Rotation paths and how fast each direction turns (degrees per step)
Each turn is a multiple of 5 degrees from 10 to 175, or 0.
Each row of a path follows its step; steps can be skipped.
Path 1:
step 1: [  2 -26 -14   7 -37  22  31  -2  16  -4 -24  10  -2  36 -41 -31   3  10
   8 -13  -3  -2 -10  12   7  19  25   0   4   8 -34  31 -10 -36  24  13
   6   8 -13  -4  12  49 -10  11  27 -11  12  12 -24   3  -7 -23   1  -4
 -23  -8 -11  -6  10 -23 -30  15   4  10  25  20]
step 3: [ -8  -9  24  22  -3 -22  13  23 -12 -15  -6  18 -14 -41   5  13 -21 -43
 -18 -17  15 -13  -2 -31  -9   0 -41  -7 -41 -20  30  30   7  -2  -3   2
 -19  -4  30   7  29  -2   5  11  20 -10 -14  -4  12 -36  11  -4   4  -2
  16   7 -35 -14  -4  -7 -13   2 -20 -23 -27  15]
step 8: [  2   7  -6  -3   7   1  16 -25  22  18  30 -14 -20  39  -5 -46   4   7
  12  15  12  -7  -9 -48  10   4  13  -5  -7  -8  25  10   9 -25  11  40
 -28 -10  -5 -15 -26 -15   7 -17 -24  -8 -27 -24  -1  -7  31   3 -22  11
 -10 -16 -21 -23  11  -9   9   8  24 -20   4 -37]
step 12: [-10   3  -7  15  15  11 -17  30   3 -12   1   4   3 -49 -29  22  11   4
 -24  -6  27   2   3 -30 -24  35  20  -8  10  11  13   8  18   1 -31  12
  20   5   6 -37  16   5  40 -21 -13   8  31  -3   3  -8  -3 -36  -4  -3
  21  -7  28   0  -8  34   7  36   2   5  28  -1]
step 14: [ 45   8 -32  -7  27   6   3  20  28  55  -9  29 -18  27   8   2 -15  23
 -10  -4   1  10   4 -24  13   0 -18  31 -12  42 -14  -2 -27  -3 -11   3
 -11  26 -27  10  19   0   7   2 -17  -7 -20   5 -15  16  -6   4 -24 -22
 -19   7 -16 -16  12 -39 -11   7   3   3  -6  22]
step 18: [  0  -4 -37   5   5  -1  10  11  27 -31  -2   5 -30 -49  -1 -13  -1  -1
  32   8   8   0 -32  19  30 -15   8  -3   0   0   7  24  -3  33  20  15
  14  13  20 -33  10  33 -18   2  21 -27  11 -22 -15  -7   1 -13 -16   9
  14  15  28  18  24  27  -7 -16 -31   0 -15  25]
step 19: [ -9 -27   3   4  34  -3 -35  -1  -5 -36  12  -2  -8 -11  25 -38   2 -15
 -14   4  -5  15 -13  60  -5  12  -8 -33 -19  46  -6  -1 -34  -7 -39  -8
 -15  -8 -15  -4 -14 -18   3  -5 -17  25  27  17 -10  -5   7   2  18 -19
 -10  -7 -13  13   8   9  19   9  27 -14   2   0]
step 20: [ 10 -23  16  43  -2  15 -16 -14   7  33  -7  -1   1  -7 -17   2   9  10
 -18 -36  -3 -12  38 -13  20  17   1  10 -29   8 -36  15  16  -2 -55  11
  20  -4  29  20   8   3   0   2  17 -22  -2 -19  -1  -8  29 -19 -21 -10
  11 -21  -9   8 -19 -32   0   1   0   0  35 -18]
Speeds:
[ -3   4  -3   6  -3   8  -1   3   7  -7  -2  10 -11   0  -1  -4   0   1
   7   2  -8  -3  -3   1  -3  -5  -6   0  -4  -3  -4  -8   0   6   1  -3
  -7  -1  -4   1  -1  -3   4  -2   0   0  -8   6   2   2  -9  -5   5  -6
   7  -4   5  -5  -4  -5   1  -4  -6  -1   7   0]	90
[  3  -2   0   2  -4  -6   0   7   6  -9   6   0  -1   4   5   2   0   8
 -12  -6  -2  11   2   6  -1  -9  -1  -1   2   4  -8   0  -6   0   1   2
   1   0   3  -1  -5  -1  -1  -9   3  -3   2  -3  -7  -7  -6   2  -2   0
  -2   0  -4  -2  -1  -3  -1  -7   3   4  -5  11]	85
[ -2   1  -4  -1 -10   5   2   2   3  -8   4   6   5   1   0   3  -6  -3
   1   7  -5   2   5  -6  -2   4   4   4  -4  -3   1   7   1  -8  12   5
   7   3   1   0   2  -2  10  -8   1  -3   6   6  -7  -1   0   1   7   6
  -3   0   7   1   1  11   2   2  -2   0   2  -2]	70
[  1   7   1   8  -1  -8  -4  -6   3   5   5  -9   8   4  -1  -6   2  -2
   1   9  -7   6  -3  -6   1  -6  -2  -5  -3   0  -5  -3  -2   2   2   4
   0   0   5   3   3   1 -10   3   9  -6   2   2  -1  -1   0   1  -4   5
   7  -8   3   3   1   3  -7   2  -7   0  10   0]	155
[  0  -1   3   0 -11  -2   3   5  -2  10  11  -3   0   9  -4   2  -2   2
   2  -2   1  -4  -4  -2  -5  -2   0   5  -5  -1   5   6  -5  -6   0  -1
  -6  -2   2   2  -1   6   3   8   6   2 -14  -1   3  -3  -8   4   5   5
  -1  -7   1  -3   3  -4   7   0   2  -3  -5   2]	55
[ -1   0  -6  -2   5   8   7   3   0   4 -11   2   0   7  -2  -4  -4   2
  -4  11   0   3   7   1   7  -5  -3  -1   1  -2  10  -4   1  -8  -9   1
   0  -8   5   1  -6  -4   5   8   7   0   5   0   1  -8  -1  -3  -1   1
  -4  -5   0  -1   4   0   2  -5   0   3   6   6]	55
[  1  -2  -1   0  -4  -4   2   2   1  -2  -2  10   4  10  -8  -6   3   6
   6   8   1  -2  -3   0   2  -1  -1  -4   7  -9  -1  -2  -6   8   2   4
   3   4   1  -6 -10  -1   0   3   3   1  -4   3   0   4   6   5  -2   6
  -5   7  -8  -4  -7   1  -3   7   3   2  -6  -3]	45
Path 2:
step 5: [ -8  17  12  20   7   3   2  12 -17 -15 -30   2 -27  47  -1   3  -3  -4
   3  16  17   6  26  29  10  -4  -1  14 -30  -1   4  11 -28   1 -18   1
  -4  25  11  18  18  18   8  -8  27   1  29  31   2   0   6 -36 -14  16
   8  16  17  17 -45  -1   9  11   6 -14 -16  13]
step 7: [  7 -17  39  34  -2  18   2 -13  19 -19 -27   0  10  -3  24  -2  -6   4
  -1  -2 -33 -35  -5  -1   7  -2   2  36  -1 -17  14   1  -2  -3 -43   6
 -12  -2  25   7  20   6 -16  25  11  -3 -39 -25 -13  27  29 -13  20 -12
  25 -22   0  -8  11  10  -4  -4  -1   5 -19   1]
step 9: [-15 -20   3 -48   4 -12  -3   6  -3   2  -3  -3 -10  10  -3 -43  17   8
  15  41 -17  -3   0   9  18  11 -18  24  -2   4  -4  11  22  28  42  -5
  -6  -9  30   4  -5   2 -18 -11   7 -21 -24  -3 -18  -7  23 -10  14 -40
 -24  16   3  29  12   6 -15   3 -22   0   5 -17]
step 13: [  1  -9  47  16 -13  15  -8  59  10 -15 -17 -25   5  14  -5   6  16 -24
  26   0 -13   4 -19   6   3  -6  -5  18 -28 -27  -8 -21  -9   1 -39  26
 -17   0  -8 -23   4  30  -2  45  11  13  -8   2 -13  -2   7  17  14  -4
  14  -4  15   3   7 -10  12  -9   1   7   7   1]
step 15: [ -3   2  -3  11   2  -8  -6  -3   0 -12 -26  10  -7  33  26 -33  15   1
  17  19  -8  -1   6  39  12   3 -10 -11  12  44  -8  -8 -13  11  14  24
   7 -14  14  -6  37   8 -17  -6   8 -25 -17  10  -9  -4  26  -6   5 -38
  14  24  21 -21   8  42  -6  -4  -7 -29  10   8]
step 16: [-22  21   8 -21  40   8   2  20   3  11  -5   6  18  40 -19 -11  22 -32
  17  -4   7  25  11  -1  40  31  14 -16  -2  -9  18   0  -5  22  12 -17
  11 -20  19  42 -25   8   7 -13  -6  13  22 -29 -25  18 -22 -15  -7  -4
   0   7  -1 -11   3  -4 -16   1   7  12  -9   5]
step 18: [  3  33   1 -13 -21  10  -1  15  -8 -16 -21 -22  -5  25   6  -4   2  -6
 -18  -6 -11 -18 -21   2   8 -34  -4  20 -32  13  10 -16 -12  -8 -35  -9
  12  -5  10   8  17  -5  16  11  17  11  42 -11  24 -38  11 -30  12  29
   7   1   4   8  11   5 -28 -33   9  24 -19   0]
step 21: [ -1 -11  10 -31  14 -14 -14  34  -9  -3 -16   4   2  25   0 -32  14   6
  15 -17  -1  27  -4  26  25   0 -20 -15   7  10  -8 -26   4  16  25 -22
  -1   9  -5  -9   9  32 -10 -16  21  -6  -4  21 -10 -28 -17   4   8 -21
  17  15   8  -3  30  27  32  22 -20  26  -1  30]
Speeds:
[  8   2   5  -4  -6  -2   6   5   4  -5  -3   4   0  11   4  -2  -6   1
   1  -6   5  -4   1  -3   3   0   1  10  -2  -6  -4   9   2  -2   4   0
  -7  -9  -1   5  -3  -7   0  -6  -2  -1   2  -3   5   4  -8 -10  -1   5
  -4  -2  -7  -3  -3   1  -2  -5  -3   0   2  -1]	170
[ -3  -3  -1   2 -10  -3   3   2   8  -2  -2  -9  -7  -4  -5   4   4  -1
   4  -7   5  -3   6  -6  -4   7  -2  -7   1   3  -3  -1   0  -1  -8  -4
  -2   2   7   2  -4  -4   3   7   6  -3  -9   0   5   2   0  -6  11   4
   6   5  -2   3   5   0   0  -6  -4   1   7   2]	60
[ -6  -4   1   4   8   1  -6   4   1   4  -1  -8   4   2   8   1  -6  -2
   1   1  -1  10   2  -3   1   1  -1   2  -1   4   3   4  -2  -4  -2  -2
  -7   6  -6  -1   5   2   4   9   1   2  -4 -10 -10   9 -14  -6  -3   3
   2  -1   3   2  -3   3   1  -4   4   4   1  -2]	125
[  2   8   9   3   3  -6   5  -1   3  -1   1   1   2   0   2   3 -11   2
  11  -2  -7  -1   5   1  -6   1   2   1   0   5  -4   7   1   5   0   3
  -5   1  -2  -3  -1   4  -3   0   6  -5  -1 -10   4  -9   1   7  -1  -5
  11  -2   3  -1   3 -10   5   1  -2   7  -2   4]	55
[  3   3  -2  -8   7  11  -3  -8   4   0 -11   0  -2  -1  -4   0   0  -6
  -2  -7  -1   0   7   6  -5   4  -7   4   6  -1  -4  -2   2   5  -2   3
  -1   7  -1   0   0   1   6   0   2   0   4   3   7  -1  -4  -3  -1  -6
  -1 -12   6  -4  -4   3 -10  -3   3   4   4   4]	25
[ -2   3   3  -7  -6  -6  -2   2   6   5  10  -1  -1   3   5   5   3  -8
  -1   2  -5  -5  -3   4   2  -5  -2  -6  -7   3   0  -2   5  13   2  10
   3  -2   1  -3  -2   1  -3  -2   1  -5   0  -5  -4   8  -1  -3  -1   1
  -5   2   5   1   3   4 -11  -1   3   7  10   4]	115
[-4 -6 -5  3 -3  8 -9 -5  3 -9 11  7 -3  8  1 -1 -2 -3 -4  1  0  7  1 -5
  6  4  0  6  5 -1 -6 -4  5  3  2  2 -5  7  0  3 -2 -1 -6  2  2 -1  0  0
  4 -1  3  2 -6 10 11  5 -3  2  3  0 -4  5  0  3 -2  8]	160
Path 3:
step 3: [  9  -7   1   4   4 -32   2  -5 -26   6 -19   4  -6   2  23  -7   2   7
 -16  29 -36 -13 -13  27 -25  11   1 -12 -23  -6 -29 -30  11 -10 -45  -8
  -2  -2  -3  -6   4 -34 -14 -17 -22 -30   5   5 -12  10  45  -3 -22   8
   6  14 -25  -2  10  59  11  17   2  -5  -2 -18]
step 4: [-24 -17  19 -26   2   3  -8  31 -21   3  42  11 -20  -1  12  14  44 -17
 -26  -1  -9 -41 -10  11   3  12   2  26   9   6  45 -10  -5 -44 -18  41
 -10   1 -35  -3   9  19  -6   0   8  -8 -14  -3  -7 -11  12  -3  21 -12
   8   2  10 -10  19 -22  17   1 -22   8   6  -6]
step 12: [ 31   3  20 -23   4  14 -23   3   3 -36  -8  47  21   1  -9 -17  11 -13
  20  19   8  -8  15  24  22   1 -14  11   3  23 -12   9   0  -3  43  18
 -26  29 -14  31 -14  15  25  -4  31  12  33  20 -18  14 -14   4  12   3
 -14  17  37 -14  -1  20 -10  11   1  -5 -20   7]
step 13: [-14  36   7   2   4   0  27 -38 -21 -23 -37  12   2  27  10  -6 -13  -4
  37 -19  10   0  11 -19  31   4  -6   5  14 -16   6   1  21  14 -15 -11
 -29 -21 -28 -34  13  -8   9 -22  -9  34  -4  14  16 -18  -9  34 -35 -11
   7   1  -2   5 -19  -7 -10  -6 -15  -5   1 -36]
step 14: [ 33  30  29   7   2  -9 -28  39  -2   0  -8  10 -14   6  20  15   3   8
   3  15   1  23  21   8   0 -13  51  21  10 -19   1 -14 -15  16  12 -31
 -12  -7 -22  26 -22  26   7  13  -3   7 -18  -6   5  -3 -22  37   0   4
 -14  -2  -5   4  37  14 -36 -18 -15  -6   6  37]
step 15: [ -7  11  -8   6   3  37  33 -13   3  -4 -43   0  15   4   3   5 -25 -12
 -15  38   0   0  -5 -16   1  -5 -13  34 -11 -24  -6  -2 -11   4 -19  21
  -7  35   7   6 -22   3  -2 -41 -13  18  -2   1  -2  22  -2  36  19 -15
  36  -7  16   4  10  34   7  47  -5 -10  14   6]
step 20: [ 13   8 -15  10 -19 -11  23  -1  24 -25  34  -6  25   0  18  11  -3 -27
   4   6 -14 -31 -37  -2 -14  16  10  12  12 -20  -8  17  18 -33 -43  17
 -35  40   6  24  24  12  23  12 -22   7  -9  -2 -22 -29   3  -8  12   5
   5  -6   2  27   7  14  31  20  -7  -8   0  21]
step 21: [-15  -2  24   6   9 -35 -29   9 -25  21 -18   7   1   1  11  44  -2   8
   4  -5 -13 -39  -6  10 -17 -26  -7  21 -44 -17  -6  -7   6 -12  -2  -6
 -10 -12   9 -45  21  -6 -16  -9 -30  -5  27 -22   4  14  28 -33 -18 -24
  -6  29  -1  18   4  -1  17 -13   5 -25 -11   2]
Speeds:
[  5   9  -1  -2   0   0  -1   3   1  -1  -7   0   0  -5  -3 -10  -5   6
   4   2   4   7   8  -8   7  -5   0  -2   3   9   5   5   4   1   0   1
  -2  -6  -5   2  -1   1   6  -2  -1  13   7  -7   0   6  -4   3   5  -7
   2   2  -3   1   1   6  -6   4  -4   5   5   3]	20
[ -2   2  12   1 -11   1   7   5   0  -2   3   0   2   6  -2   1  10   1
  -4  -1  -5   1  -5  -5   3   2  -5  -5   5   0   3   5   1  -1   0  -1
  -1  -4  -1  -3   3  -2  -1  -5   3   4  -9  -2   7   3  -4   0   6  -7
  -9   0  -8   6   2  -9   7  -5  -1  -5   1   9]	155
[  6   6   4  -2  -1  -3   2   5   7   2   3  -2   1  -8  -4  -2   4  -3
  -3   5  -1   2   1   0  11   8   6   0  -4   3   4  -5   4  -2   7  -1
 -12   4   4  10  -1   3  -1  10   0  -2  -4  -1  -6  -7   4  -3  -1   4
  -8   0   5  -3   0   1   4  -7  -6   4   3   3]	175
[  5   2  -3  -5  -5   6   2  -4  -1  -1  -5  -6  -8   8   4  -1   1  -2
   2  -5  -4  -6  -3  -5   1   0  -8  -2  -7   8  -2  -3   1   3  -1 -10
  -2   2  -3  -3  -1  -4   4   6 -11  -5   1  -6   7  -3   0  -5   8   5
   2   5   2  -1   7  -2  -4  -1 -10  -5   3  -5]	145
[  1   5   2   3   0  -2  -4   4   0   0 -13  -5   4   0  -3  -3   5  -3
   0  -7  -5  -2  -3   4   7  -5  -9   3   2   4   0  -3   4   8   7   9
   3   8   4   5  -6   2 -11  -1   0  -6  -2  -8  -2   1  -5   1   1   0
   1   0  -4   0  -5   0  -1   7   7  -2  -6  -3]	110
[  0   3   2   3   0   9   0   4  -1  -7   7   1  -4  -5  10   0  -5  -3
  -3  -1  -2   6  -3  11   0 -11  -3  -7  -2   3   8   1  -9  -5   0   3
  -7   6   1   4   6   1   5   1   4   3  -2   0  -5   0   3   6  12   9
   1   1  -2   1   4  -2   0   4   3   0  -5  -1]	135
[-1  5  2 -6 -5  0 -4 -9 -8 -2  1  3  4 -4 11  5  3 -5 -4 -3  1  7  8 -5
 -3 -4 -1 -3  9  8 -6  2  5 -6 -5  3  1  3  4  4 -3  7 -4 -2  0  0  0  6
 -1  0 -8 -7 -3  6 -2  9  0 -6 -6 -4  1 -4 -2 -1  7 -2]	55
